[[ 49 -22  19   1   0  77 -42   1  53]
 [ -7 -26 -39  34 -49 -16 -29   8 -10]]
:
[[ -7  49]
 [-26 -22]
 [-39  19]
 [ 34   1]
 [-49   0]
 [-16  77]
 [-29 -42]
 [  8   1]
 [-10  53]]

[[ 15 -73   1  71 -28  67   0 -33  13 -27  41 -31   2  21 -45  -1]
 [-13  13  18 -38 -71  23  40  18  34 -52  60   2   8   1 -40  -1]]
:
[[-13  15]
 [ 13 -73]
 [ 18   1]
 [-38  71]
 [-71 -28]
 [ 23  67]
 [ 40   0]
 [ 18 -33]
 [ 34  13]
 [-52 -27]
 [ 60  41]
 [  2 -31]
 [  8   2]
 [  1  21]
 [-40 -45]
 [ -1  -1]]

[[-12  19  75]
 [  7   5  16]]
:
[[  7 -12]
 [  5  19]
 [ 16  75]]

[[-25   5 -61  -2  13]
 [ 94 -37  34 -70  -1]
 [-32  39  53   1  12]]
:
[[-32  94 -25]
 [ 39 -37   5]
 [ 53  34 -61]
 [  1 -70  -2]
 [ 12  -1  13]]

[[ 35  20 -23 -25  15]
 [ 36  -9  63 -35 -39]
 [ 36  -1  25  65 -30]
 [ 36  72  -7  44  -6]
 [ 35  17 -16 -19   1]
 [ 36  71  -6  32  24]
 [ 36  -6  50 -25 -62]
 [ 36 -12  71 -39 -12]
 [ 36  -8  58 -31 -51]
 [ 36  70 -18  58 -82]]
:
[[ 36  36  36  36  36  35  36  36  36  35]
 [ 70  -8 -12  -6  71  17  72  -1  -9  20]
 [-18  58  71  50  -6 -16  -7  25  63 -23]
 [ 58 -31 -39 -25  32 -19  44  65 -35 -25]
 [-82 -51 -12 -62  24   1  -6 -30 -39  15]]

[[ 44  -5 -32 -30  17]
 [-24  20  44  -6   9]
 [-12  34  71 -27  64]
 [-10  27  22   0  32]
 [ 23  24 -18 -40  14]]
:
[[ 23 -10 -12 -24  44]
 [ 24  27  34  20  -5]
 [-18  22  71  44 -32]
 [-40   0 -27  -6 -30]
 [ 14  32  64   9  17]]

[[ 46 -57  70 -28]
 [ 70  25  11 -55]
 [ 28 -54  41 -84]]
:
[[ 28  70  46]
 [-54  25 -57]
 [ 41  11  70]
 [-84 -55 -28]]
---
[[-66  56 -83  49]
 [  4   5  -5   5]
 [-14  31 -23   7]
 [ 30 -32  29  -5]
 [-22  15 -17  11]
 [ 36 -38  49 -24]]
:
[[ 36 -38  49 -24]
 [ 30 -32  29  -5]
 [  4   5  -5   5]
 [-22  15 -17  11]
 [-14  31 -23   7]
 [-66  56 -83  49]]

[[ 41 -21 -16  -2  12  93 -50  12]
 [ 35 -39 -19  12   5  93 -54  13]
 [ 29 -57 -21  28  -1  87 -54  15]
 [ 39 -30 -18   4   8  94 -52  12]
 [ 43 -12 -14 -10  15  92 -48  11]
 [ 31 -49 -20  21   2  91 -54  13]
 [ 23 -66 -21  36  -6  84 -54  14]]
:
[[ 23 -66 -21  36  -6  84 -54  14]
 [ 29 -57 -21  28  -1  87 -54  15]
 [ 31 -49 -20  21   2  91 -54  13]
 [ 35 -39 -19  12   5  93 -54  13]
 [ 39 -30 -18   4   8  94 -52  12]
 [ 41 -21 -16  -2  12  93 -50  12]
 [ 43 -12 -14 -10  15  92 -48  11]]

[[ 10  26   0  18 -25   4   8  -3   7   8  33  -4  67  18]
 [ 19  21 -10  31 -26   8  22  -3   6  14  35  -6  57   2]
 [-13  20  15   5 -14   1 -19   3   0  -6   9   1  22  51]
 [ 13 -35 -31  28  16  19  13  -3  34 -25  -1  18   2 -14]
 [ 24   1 -17  13 -17  -6  45  -4  11  27  28  -7  42 -23]]
:
[[ 13 -35 -31  28  16  19  13  -3  34 -25  -1  18   2 -14]
 [ 24   1 -17  13 -17  -6  45  -4  11  27  28  -7  42 -23]
 [-13  20  15   5 -14   1 -19   3   0  -6   9   1  22  51]
 [ 19  21 -10  31 -26   8  22  -3   6  14  35  -6  57   2]
 [ 10  26   0  18 -25   4   8  -3   7   8  33  -4  67  18]]

[[ -8  54  -5 -18 -21 -14 -30 -23   0  -2  12 -68 -25 -31  20 -15]
 [-50 -13  47  24 -25  -3 -54  13 -10  -9   0  77 -16 -59  17 -43]
 [-19   2  47 -19  20  42 -50 -62 -29   0 -28   7  23 -30  32 -45]
 [ -6 -43  30  32 -66 -61  19  64  43 -21  10  39 -21  -8 -31  -3]]
:
[[ -6 -43  30  32 -66 -61  19  64  43 -21  10  39 -21  -8 -31  -3]
 [-50 -13  47  24 -25  -3 -54  13 -10  -9   0  77 -16 -59  17 -43]
 [-19   2  47 -19  20  42 -50 -62 -29   0 -28   7  23 -30  32 -45]
 [ -8  54  -5 -18 -21 -14 -30 -23   0  -2  12 -68 -25 -31  20 -15]]

[[-66 -66  56  36   4]
 [-42  19  20  36  23]
 [ 46  49 -46 -28 -12]
 [-34 -23  -6  -9 -12]
 [-61  69  46 -78  82]
 [-49 -30 -28 -38 -32]
 [ 39  46 -50 -35 -16]]
:
[[-66 -66  56  36   4]
 [-49 -30 -28 -38 -32]
 [-34 -23  -6  -9 -12]
 [-42  19  20  36  23]
 [ 39  46 -50 -35 -16]
 [ 46  49 -46 -28 -12]
 [-61  69  46 -78  82]]

[[ -6  27  45  38  19  -9]
 [  4 -65  32  55  57 -10]
 [  2   6 -61 -72 -46  22]
 [-13  47  75  53  34  -1]
 [ -8  72  20  -3 -22   1]
 [ 12 -81 -67 -45  -8  11]
 [ 10 -59 -48 -27  -7   2]
 [ -7  67  18   0 -22  -4]]
:
[[ 12 -81 -67 -45  -8  11]
 [  4 -65  32  55  57 -10]
 [ 10 -59 -48 -27  -7   2]
 [  2   6 -61 -72 -46  22]
 [ -6  27  45  38  19  -9]
 [-13  47  75  53  34  -1]
 [ -7  67  18   0 -22  -4]
 [ -8  72  20  -3 -22   1]]

[[  5   5]
 [ 28  15]
 [-49  -7]
 [  9 -67]
 [ 36   0]
 [ 52  -2]
 [-31  10]]
:
[[  9 -67]
 [-49  -7]
 [ 52  -2]
 [ 36   0]
 [  5   5]
 [-31  10]
 [ 28  15]]

[[-85 -18 -16 -29  46]
 [-11 -12 -57   5   1]
 [-62 -17  14 -28  35]
 [-25 -89 -22 -27  11]]
:
[[-25 -89 -22 -27  11]
 [-85 -18 -16 -29  46]
 [-62 -17  14 -28  35]
 [-11 -12 -57   5   1]]
